In the data rows, 128 means zero.
Some points, each followed by its number:
[114  99 100 114 128 128 129 128 114 128 128 128 142 142 157 156 142 128
 114 100 100 114 142 157 156 156 142 128 114 114 114 114] 0
[114 128 143 142 142 142 143 142 128 114 100 114 128 142 157 156 156 156
 156 156 156 142 142 157 156 142 128 128 128 142 156 157] 1
[114 128 129 142 142 142 143 142 128 114 100 114 128 142 143 142 142 142
 156 156 156 156 156 171 170 156 142 128 128 142 156 157] 2
[ 86 113 129 128 128 128 157 171 156 128 100 114 142 156 171 156 156 170
 185 185 171 142 142 157 156 142 114  99 100 128 171 171] 3
[171 156 157 156 156 170 185 185 170 156 157 170 171 171 171 170 156 142
 128 128 128 142 142 114 100  86  71  71  85 114 156 185] 4
[114 113 129 128 128 128 129 114 114  99 114 128 142 171 171 170 156 142
 128 114 100  99 114 143 142 142 128 114 114 114 128 129] 5
[ 57  85 100 100  85  99 157 227 227 184 157 170 185 185 171 142 114 128
 156 171 142  85  71  86 100  86  43  29  29  57 114 114] 6
[100  99 100 114 114  99  86  86 100  99 114 114 100 100 100 100 100 100
 100 100 114 128 142 157 170 171 184 170 156 142 100  86] 7
[185 170 157 156 170 156 129 100  85  99 114 114 100 100 100 100 114 100
 100 100 128 142 142 114  86  72  85 114 114 114 114 129] 8
[142 142 129 128 128 114 115 114 142 156 157 156 142 128 114 128 128 142
 142 142 142 142 128 114 114 128 156 156 170 156 128 114] 9
[128  99  72  57  71  85 100 128 156 184 185 170 128  86  72  71 100 128
 156 185 199 213 170 114  71  57  71  99  85  71  86 114] 10
[199 184 185 184 198 198 185 157 142 128 128 114 100  86  86 114 128 156
 156 156 185 198 170 114  86  72  85 114 142 156 185 185] 11
[114 113 115 114 114 114 115 114 114 114 114 142 185 199 199 199 156 128
 100  86  57  57 100 143 156 142 128  99 100 100 114 114] 12
[ 86  99 100 100  99  99  86  86 100  99 100 100 100 100 100 114 128 142
 156 142 142 128 128 128 142 171 170 170 170 142 114 100] 13
[128 113 100 114 142 142 129 100 100 114 114 114 100  86 100 114 128 128
 114 128 142 184 184 157 142 142 142 156 156 156 142 143] 14
[128 128 115 100  99  99 115 157 170 184 185 170 156 142 114 114 114 128
 156 156 171 142 128 100 100  86  85  99 100 100 114 114] 15
[114 113 115 114 114 114 115 114 128 128 128 128 114 114 114 100 100 100
 114 114 114 114 128 143 142 142 142 142 128 128 114 100] 16
[114 113 115 114 114 114 115 114 114 114 114 114 128 128 128 128 114 114
 100 114 114 128 142 143 142 142 142 128 128 114 114 114] 17
[241 241 228 199 156 128 100 100 114 114 114 100  86  72  58  43  29  57
  86 114 128 142 142 128 128 128 142 142 142 156 128 114] 18
[199 170 143 128 114 114 115 128 142 156 171 184 171 156 128 100  57  29
  29  43  72 114 156 157 128 114  99  85  85  71 100 114] 19
[128 142 143 142 114 114 100 100 100  99 100 128 171 185 185 185 156 128
 114 114  86  85 114 157 170 171 142 128 114 114 128 114] 20
[100 113 129 128 114 114 143 157 170 156 157 156 171 171 157 142 128 114
 128 128 114  99 100 114 128 114 114 114 114 128 128 143] 21
[128 128 129 142 128 128 115 114 100  99 114 100  86 100 100 100 114 128
 128 128 128 128 128 114 128 142 156 156 156 156 142 129] 22
[142 142 143 128 142 142 143 142 128 128 128 128 142 142 143 156 142 142
 142 142 156 170 170 171 156 156 142 128 128 114 114 114] 23
[114  85  72  85  99 114 100 100 100 114 128 142 156 171 171 170 156 114
  86  57  57  85 128 157 170 156 156 142 114  85  72  86] 24
[128 128 129 142 156 142 157 142 114 114 100 100 128 142 143 142 142 128
 128 128 114 128 128 143 128 128 114  99 100 114 128 143] 25
[ 86  85  86  57  57  71 129 185 227 227 227 213 199 171 143 114 114 142
 171 185 185 156 128 100  86  72  71  71  71  71  86 100] 26
[ 86 113 129 128 114 114 143 185 184 170 157 156 185 185 185 156 128 114
 142 142 114  71  71 100 128 114  99  85  85 114 142 143] 27
[142 113  86  85  85  99  86 100 156 198 213 199 128  86  72 100 156 185
 185 185 213 213 156  86  57  72 128 170 170 142 100 100] 28
[100 113 115 114 114 128 129 128 114 114 114 114 114 114 114 114 100 114
 114 114 114 128 128 143 142 128 142 128 128 128 128 129] 29
[100  85  86 100 114 114 115 114 114 114 128 128 142 156 157 156 156 142
 114 114 114 128 142 143 142 142 128 114 114 100 100 114] 30
[185 170 143 142 142 142 129 114 128 128 143 142 114 100 100 100 100 100
 100 114 156 184 184 143 114 100 114 114 128 128 142 143] 31
[114 128 143 128 114 114 129 142 128  99  86 100 128 171 171 156 142 142
 156 171 156 128 142 199 199 185 156 128 128 184 185 171] 32
[128 113 115 100  99  99 115 142 156 156 157 156 156 142 128 114 100 114
 114 128 128 142 156 157 156 156 156 142 142 142 142 129] 33
[100  85  72  85  99 128 115 114 128 156 171 170 156 128 128 142 156 142
 114 100 100  99 100  72  57  72  85  99  85  57  57 100] 34
[ 72  57  44  29  29  43 100 171 227 255 255 255 227 171 143 100  85  86
 100 114 128 128 128 128 128 142 142 142 128 128 114 114] 35
[142 142 129 128 128 128 115 100 114 114 114 114 114 114 114 114 128 128
 142 142 156 184 184 185 170 156 156 142 142 142 128 129] 36
[128 113 115 128 142 156 143 100  85  85  86 114 128 156 171 170 156 128
 100  86  86 128 156 199 185 185 170 142 128 128 114 129] 37
[128 128 129 128 142 156 157 157 142 142 143 142 142 156 157 170 170 156
 156 142 142 142 128 114 114 100  85  99 100 114 142 171] 38
[128  99  86 100 128 142 143 128 142 170 199 184 142 114 114 142 170 170
 142 128 142 142 142  86  71  72 114 128 128  71  57  86] 39
[142 142 143 142 142 128 115 114 100 114 114 114 114 128 128 142 142 142
 142 142 156 156 156 171 156 156 156 142 142 142 128 114] 40
[128 113 115 114 114 114 115 114 114 128 128 128 128 114 114 114 114 114
 114 114 114 128 142 143 142 142 142 142 128 114 100 100] 41
[ 86  99 100 100  99  99 129 171 184 170 171 170 171 156 143 142 128 142
 142 142 156 128 114 114 114 100  85  85  85  85 114 129] 42
[142 156 157 156 142 142 129 128 114 128 128 142 142 142 143 156 156 142
 128 128 114 114 114 100 114 114 128 128 142 142 142 129] 43
[128 113 115 100  99  85  72  72 100 128 128 142 142 128 128 128 128 114
 100  86  72  71  57  58  71  86  99 114 100  85  72  86] 44
[100  57  44  71  99 128 129 114 128 156 185 184 156 142 157 170 184 156
 114  86  86 114 114  72  71  86 114 128 114  57  57  86] 45
[156 184 185 170 142 128 100 114 114  99 100  71  57  57  58  43  71 114
 128 142 128  85  57  72 100 128 156 170 184 184 156 129] 46
[128 113 100 100  99  99 100 114 128 142 143 156 142 128 114 114 100 100
 100 100 114 128 142 143 142 142 142 128 114  85  72  72] 47
[156 128 115 128 142 142 129 100 100 114 114 114  86  72  86 100 128 142
 128 142 171 184 184 143 100 100 114 128 142 128 128 143] 48
[128 142 143 142 128 128 115 114 114 114 100 100 100 100 100 100 114 128
 142 128 114  85  71  72 100 114 142 142 156 156 156 129] 49
[ 86 113 129 114  99  99 157 199 213 184 171 170 185 185 171 142 128 128
 156 156 142  99  85 100 114 100  85  71  71  85 114 129] 50
[171 170 157 156 142 128 100  72  71  71  86  85  86 100 114 114 128 114
 100 100 100  99 100 100 100 114 114 114 114 114 128 129] 51
[142 156 171 170 156 156 143 114 114  99 100  85  86 100 100 114 114 128
 142 142 142 142 142 143 142 142 156 156 156 170 156 143] 52
[100  99 115 114  99  99 100 114 100  99 100 128 156 185 199 199 170 156
 128 114  72  43  43  86 128 128 128 114 114 128 128 129] 53
[114 113 115 114 128 142 143 114 100  99 100 100 100 114 114 100 100  71
  57  57  72  85 128 128 142 128 128 128 128 128 142 157] 54
[142 156 157 142 128 114 100 100 100  99 100 100 114 114 114 128 128 142
 156 142 128 114 100 114 128 142 142 142 142 128 100  86] 55
[156 142 143 142 142 142 129 128 128 128 143 156 171 156 157 128 100  71
  57  57  86 128 156 157 142 128 114 114 114 114 128 143] 56
[114 128 129 128 128 114 115 100 100  99 100 100 100 114 128 128 142 156
 156 142 142 128 128 143 156 156 170 156 156 142 128 114] 57
[156 142 129 142 170 170 143 100  71  85 100  85  86  86  86 100 100  86
  57  57  72 128 170 171 170 185 184 198 199 170 142 129] 58
[199 184 171 170 156 142 115  86  85  85  86  85 114 128 128 128 128 114
 100 114 114 114 128 143 142 128 128 114 114 114 128 129] 59
[142 156 157 142 128 128 115 114 114 114 114 100  86  86  86  86  85 100
 114 128 114 114 100 114 128 142 142 156 156 156 128 114] 60
[142 128 115 128 142 156 143 128 142 156 157 156 128 114 114 128 142 128
 114 114 128 142 128 100  86 100 114 128 128 100 100 114] 61
Which three points above are nearest to each new point? Their numbers follow each, nearest first.
[142 128 129 128 128 128 129 128 142 128 128 114 100 100 100 100 114 128
 142 156 156 156 142 114 100 100  99 114 114 128 142 143] 48 31 61
[114 113 115 128 156 156 157 114  85  85  86 100 114 128 143 156 156 142
 114 100 114 128 142 128 114 100  99  99 100 100 128 143] 25 5 30
[128 128 143 156 170 170 157 142 114 114 100 114 128 142 157 170 184 185
 171 156 142 128 114  86  86  86  99 114 128 156 171 185] 38 43 1
[185 198 199 184 156 142 129 114 114 114  86  71  57  57  58  57  71 100
 128 142 142 128 100 100 114 142 142 156 170 170 156 129] 46 60 52
[ 72 113 143 142 142 142 185 199 156 128 114 114 156 171 171 156 142 128
 142 142 114  85  71 114 128 114  85  71  71 100 128 129] 27 21 25
[185 184 185 199 184 184 199 185 156 142 128 128 156 156 157 156 142 142
 142 142 142 142 142 143 128 114  99  85 100 142 185 185] 4 38 11
[ 86  85 100 114 128 142 157 157 142 142 128 128 128 128 143 156 184 185
 185 171 171 142 114  86  86  72  85  99 100 114 156 171] 38 3 42
[128 142 143 128 128 128 129 142 128 128 114 114 128 128 143 128 128 128
 142 142 128  99  85 100 100 100  85  85  85  85 114 129] 25 38 43
[114 113 115 114 128 128 129 142 142 156 157 156 156 142 128 114 100  86
  86  72  86 114 128 157 156 156 170 170 156 170 142 129] 33 16 41
[171 156 171 170 170 156 143 114  85  85 100 114 142 156 171 170 142 114
  86  86 100 142 184 213 199 185 170 156 142 156 156 157] 37 40 2
[142 128 115 142 156 170 171 142 142 156 171 156 142 128 114 128 142 128
 114 114 128 156 142 100  71  72  71  99 100  71  86 114] 61 39 38
[114 113 115 100  85  71  58  86 114 128 128 114  86  72  58  43  57  71
 100 114 114 114 114 128 156 171 184 184 170 128  72  44] 7 16 13
[ 86  85  86 100 114 128 129 142 128 128 128 128 142 142 128 114 100  71
  72  72  72  85 100 114 128 114 114 114 114 128 142 157] 54 29 17
[128 113 115 128 156 156 157 128 114 114 114 114 128 142 157 170 184 170
 142 128 128 142 128 114 100 100  99 114 114 128 156 171] 38 25 1
[142 142 129 142 156 184 171 142 142 142 157 142 114 100 100 128 142 156
 128 128 156 170 170 128 100 100 128 142 142 128 114 114] 61 48 31
[114 128 129 142 142 142 143 142 128 114 114 114 114 128 143 142 142 142
 142 142 128 114 100 100 114 114  99  99 114 114 142 143] 25 43 38
[185 184 171 170 170 142 115 100 100 128 128 114  86  72  86 114 170 199
 199 185 199 184 142 114 114 156 198 227 227 213 128 100] 52 57 40
[171 184 199 199 184 170 171 142 128 114  86  85  72  86  86  86  85 114
 142 142 156 142 128 128 128 128 128 142 156 184 185 171] 52 11 60
[100  99 115 114 114 114 129 142 142 142 128 128 142 128 143 128 128 128
 142 142 142 128 114 114 114 100  85  85  85  85 114 129] 42 21 15
[100 113 115 128 128 114 115 114 100  99 100 128 156 171 185 185 170 142
 128 114 100 114 128 157 156 156 128 114 114 114 114 129] 5 20 30
[114 113 115 114 114 114 100 114 114 114 114 128 142 156 157 156 142 128
 114 100  86  71  85 100 128 128 114 114 114 114 128 129] 5 53 12
[114  99 115 128 142 170 157 142 114 128 128 128 128 142 128 128 114  86
  72  72 100 142 199 213 213 199 184 170 170 156 142 143] 37 58 0
[128 128 129 142 142 156 143 114 114 114 114 100 100 100 114 128 142 156
 142 142 128 128 100  86  86 100 114 142 156 184 185 185] 49 22 43
[128 113 100 100  99 114  86  86 114 128 143 142 128 128 128 128 142 128
 114  86  86  99 100  86  86 100 114 128 128 100 100 100] 44 41 34
[114  99 100 114 128 128 143 157 156 156 157 156 142 128 143 156 170 185
 171 156 156 128 100  86  71  86  99 114 114 114 128 143] 38 42 15
[185 170 143 128 128 114 100 100 100 114 128 128 128 128 143 142 156 156
 142 142 142 142 128 114 100 100  99  99 100 100 114 143] 43 25 55
[142 128 129 142 156 156 157 114 114 114 114 114 114 100 114 128 128 114
 114 114 142 170 170 143 128 114 128 142 142 156 156 171] 14 48 52
[142 156 143 142 128 128 115 128 114 114 114 114 128 128 128 128 128 128
 128 142 128 128 128 114 114 114  99  99 100 100 114 114] 25 43 55
[156 156 157 170 170 170 157 142 128 114 114 114 128 142 143 156 170 170
 156 156 156 156 156 157 128 128 128 128 128 142 156 157] 1 2 23
[156 156 143 128 114  99  86 100 100 114 128 142 128 128 114 100  85  71
  72  72  86 114 156 185 185 199 184 184 170 142 114  86] 7 16 41
[128 156 171 170 156 142 157 157 142 128 114 114 128 142 157 156 142 156
 171 171 156 142 128 143 142 142 114 114 114 128 142 129] 1 2 23
[213 212 199 199 184 170 157 142 128 128 114 114 100 100 100  86 100 100
 114 128 156 170 170 157 142 142 142 156 156 170 171 157] 52 31 11
[ 72  71  86 100  99 114 143 171 142 128 100 100 128 142 143 114  57  57
  57  72  57  43  71 114 128 114  71  71  71 114 171 185] 54 21 29
[114 113 115 100  71  57  44  58 100 114 114 100  86  72  58  57  71 100
 114 114 114 114 128 143 170 199 227 213 199 142  57  30] 7 13 16
[185 198 199 199 184 156 143 128 114  99  86  85  86 100 100 114 128 142
 156 156 142 128 100 100 114 114 128 142 156 184 185 171] 52 49 11
[ 29  57  72  57  43  71 143 227 255 227 213 213 227 213 185 142 100 100
 128 128 114  57  57  86 114 100  57  29  43  71 128 129] 6 50 26
[114 128 143 142 128 114 100 100 114  99 100 100 100 100 100 114 128 128
 142 128 114  71  57  72 100 128 142 142 156 156 142 129] 49 22 55
